Named moves (each a turn or a mirror), then the moves between two rows, first move first; the first pair answered
P:
-19, 29, -4, 12, 19, 7, -6, 7, 15, -17, 0, -3 |-> 7, -2, 16, -20, -8, 2, -15, -11, 14, -8, -25, 18
7, 12, -14, 2, 4, 5, -9, 2, 3, -1, 0, -12 |-> 16, 3, -6, -10, -6, 4, -12, -3, 1, -1, -11, -7
6, -18, 6, -4, -5, -4, 1, -2, -4, 5, -2, 7 |-> -8, -1, -5, 11, 8, -2, 6, 7, 0, 1, 12, -4
2, -2, 8, -12, -18, -8, 2, -10, -16, 3, -11, -7 |-> -13, 15, -5, 7, -3, -4, 9, 0, -14, -1, 4, -19
T:
-5, -11, 20, 3, 12, 2, -3, -1, 3, -7, 0, 28 |-> 0, 10, 4, 17, 21, 8, -6, 5, 13, -17, -2, 14
-32, 15, 1, 22, 6, -8, 13, 0, -11, -11, 14, 11 |-> -32, 19, -6, 23, 4, -9, 14, 0, -13, -10, 16, 2
24, 1, 16, -32, -10, -6, -11, -9, -6, 1, -17, 24 |-> 26, 10, 16, -21, 4, 1, -18, -4, 6, -14, -18, 28
A:
-5, 5, 4, 6, -4, 0, 4, -2, -3, -10, 4, -3 |-> 2, -1, 8, 2, -7, -1, 0, -5, -2, -10, -2, 3
-14, -3, 8, 6, 2, 3, 10, 4, 3, -2, 4, 0 |-> -4, -11, 13, -1, -1, 4, 4, 0, 5, -3, -5, 8
3, 7, 2, -8, -1, 2, -1, -6, -9, -10, -2, 9 |-> -4, 13, -3, -5, 2, 3, 2, -1, -9, -8, 5, 5
D:
-26, -14, 7, 18, 28, -6, -5, 0, -4, 10, 12, 28 |-> -11, 12, -30, 20, 17, -9, -3, 2, -5, 20, 9, -26
-11, 0, -16, 4, 18, 8, 3, 8, 7, -9, 15, 6 |-> 1, -4, -22, -13, -4, 0, 7, -2, -4, 11, 7, -14
-3, -12, 19, 0, 2, -3, 2, 0, -2, 4, 6, 12 |-> -3, 10, 0, 14, 12, 2, 3, 6, 3, -3, 10, -9
-23, 23, -4, 12, 21, 12, -8, 7, 11, -2, -1, -4 |-> -6, 7, -7, -16, -15, -2, -4, -8, -7, 26, -12, -21
Now pairs of rows:
Between the rows of a pair lie two moves.
-2, -13, -2, -15, -14, -3, 7, -10, -9, 14, -1, -10 |-> -7, 12, -17, 6, 6, 5, 4, 0, 2, 1, 4, -23
D, D
-2, 16, -5, 9, 13, 12, -8, 7, 13, -18, 4, -7 |-> 21, -1, -1, -15, -13, 5, -12, -5, 5, -5, -16, -11
T, A
-13, -11, 0, 8, 11, 3, 11, 1, -6, 11, 22, -10 |-> -11, -5, -2, 13, 21, 8, 9, 5, -1, 3, 21, -10
A, P
18, 1, -13, 3, -14, -6, -2, -7, -6, 9, -15, -16 |-> 1, -6, 11, 15, 10, 4, -5, -1, 4, -11, -5, 26
T, D
19, -12, 10, -11, -15, -5, 3, -13, -8, 5, -8, 19 |-> 19, 0, 9, 7, 6, 3, -4, -7, 7, -17, -9, 26
D, P
17, -16, -2, -16, -21, -6, -4, -5, -10, 21, -3, -15 |-> -16, -7, 15, 14, 21, 8, -4, 12, 4, -7, 19, 22
D, A
-9, 2, 9, 9, 13, 9, -2, 2, 6, -15, 7, 15 |-> -16, 5, 4, 12, 12, 8, 2, 1, 1, -10, 13, 10
P, A
15, 18, -7, -4, 14, 8, -9, 4, 22, 0, -11, -5 |-> 11, 1, 11, -9, 14, 8, -11, 1, 21, -1, -11, 17
D, D
-16, 5, 11, 7, 14, 15, 2, 2, -10, -1, 11, 26 |-> -2, 28, -15, 12, 13, 16, 0, 4, -3, -3, 5, -10
P, D
10, 19, -12, 12, 22, 1, -8, 17, 19, -18, 6, -20 |-> -1, 14, -19, 3, 6, -6, 5, 13, 0, 7, 17, -39
D, P
3, -14, 9, -17, -10, 0, -13, -10, 9, -8, -14, 2 |-> -7, -7, -3, -14, -17, -6, -1, -9, -5, 9, -2, -22
P, D
-26, -3, 8, 18, 26, 4, 12, 8, 8, -4, 18, 18 |-> -13, -29, 13, -13, -9, -9, 17, -7, -10, 21, 7, 16
D, D
2, 2, 4, 7, 5, -2, 0, 1, 6, -7, -8, 1 |-> 5, -5, 9, 0, 0, -5, 1, -1, 3, -3, -10, 6
D, D
-26, 1, 7, 15, 14, 1, 3, 5, -2, -7, 21, 15 |-> -28, -2, 6, 10, 9, 0, 5, 1, -9, 0, 23, 13
P, A
